cols: W V K L
C: [180 167 179 110]
M: [127 167 134 110]
J: [179 179 179 179]
howmany J: [179] : 4
col: [167 167] : V
howmany C: [110] : 1
len: [180 167 179 110] : 4
howmany C: [167] : 1
howmany C: [179] : 1
col: [180 127] : W

cols: pefe Zit fadub tad fuzap Dini zal bupa
Y: [113 127 157 125 129 135 125 130]
Z: [133 123  70 121 116 121 119 126]
P: [129 117 141 129 117 130 129 128]
S: [129 126 141 125 117 130 139 134]
N: [144 129 132 131 118 132 131 126]
T: [ 94 130 113 128 125 127  97 118]
X: [137 125  70 123 126 119 119 125]
G: [148 125  73 125 114 125 119 122]
E: [177 125 124 128 141 125 118 140]
D: [137 127 133 128 147 124 143 134]
A: [ 99 130 173 129 138 130 130 132]
col: [127 119] : Dini
howmany P: [129] : 3
len: [ 94 130 113 128 125 127  97 118] : 8
howmany P: [116] : 0

cols: Guguz Dide Gufem puris bugut
U: [111 134 135 117 128]
F: [122 124 109 122 130]
H: [154 124 129 120 168]
R: [140 132  87  88 115]
B: [120 124 129 120 124]
Q: [125 181 179 155 132]
which: [125 181 179 155 132] : Q
howmany R: [88] : 1
len: [140 132  87  88 115] : 5
howmany B: [124] : 2

cols: Poz bise Reb pavik vugud
Poza: [144 180  87 110 110]
moto: [ 71  95 129 149 109]
gebo: [ 64  86 137  80 101]
sirus: [ 79  79  79 144 107]
vono: [ 84  79 142  91  81]
diza: [ 84  79 142  91  76]
Mis: [103 174 118 146  83]
dite: [ 85  96 154 106  79]
desof: [ 64  86 124 145 100]
len: [ 84  79 142] : 3
howmany Poza: [109] : 0
col: [142 142] : Reb
col: [109 101 107  81  76  83  79 100] : vugud
len: [ 71  95 129 149] : 4
col: [79 79 79] : bise
howmany sirus: [80] : 0

cols: Pob zenil ruzat Limar
laviz: [160 146  77  76]
Buv: [139 132 112 115]
gorad: [130 130 131 130]
fini: [102 146  77  76]
howmany gorad: [130] : 3
howmany laviz: [76] : 1
col: [130  76] : Limar
len: [160 146  77  76] : 4
col: [160 139 130] : Pob
col: [131  77] : ruzat

cols: zoga Kab Neto zug Balo
Lal: [164 151 121 154 172]
piv: [161 161 120 161 161]
Lono: [161 156 162 156 165]
duza: [166 163 153 157 150]
Vonab: [163 159 120 157 120]
len: [161 161 120 161 161] : 5
howmany Lal: [154] : 1
howmany Vonab: [163] : 1
howmany piv: [161] : 4
len: [164 151] : 2
col: [161 161] : zoga
col: [161 161 166] : zoga

cols: renir Sira vog sor Lur Nelu fak ravo
pom: [132 133 137 102 108 153 160 112]
tul: [123 115 136 141 126 141 134 127]
ris: [105 134 137 134 166 151 162  96]
Supe: [124 169 120 122 150 117 117 100]
gugaz: [117 146 140 139 137 132 129 107]
lezuz: [127 170 111 123 153 114 109 102]
nusu: [162 104 143 102  77 137 129 162]
len: [132 133 137] : 3
len: [123 115 136 141 126 141 134 127] : 8
len: [105 134 137 134 166 151 162  96] : 8
col: [141 151] : Nelu
col: [133 115 134 169] : Sira

cols: fima komu mupig rek Situ mufi saf Kela
ranu: [101  82 120  73 120 198  98  90]
pazol: [101  82 120  73 120 198  73  90]
koro: [134 156 144 134 127 102 108 142]
ruf: [130 143  90 142 124 125 114 123]
pifod: [111 147 142 118 137 125 122 163]
Pala: [130 159 145 164 140 122 135 168]
zile: [111 147 142 118 128 165  79 141]
reto: [126  69 172  77 127 129 162  99]
col: [118  77] : rek
col: [ 73 134 142 118 164] : rek
col: [198 198 102 125 125] : mufi
col: [123 163] : Kela
col: [137 140] : Situ

cols: gugu lifek vud dun
nutup: [132 148 162 132]
tur: [111  77 137 171]
difet: [132 132 118 132]
Rok: [107  67  67 106]
mison: [107 163 163 163]
howmany mison: [163] : 3
howmany difet: [132] : 3
col: [106 163] : dun
howmany Rok: [106] : 1
col: [111 132 107 107] : gugu
len: [132 148] : 2

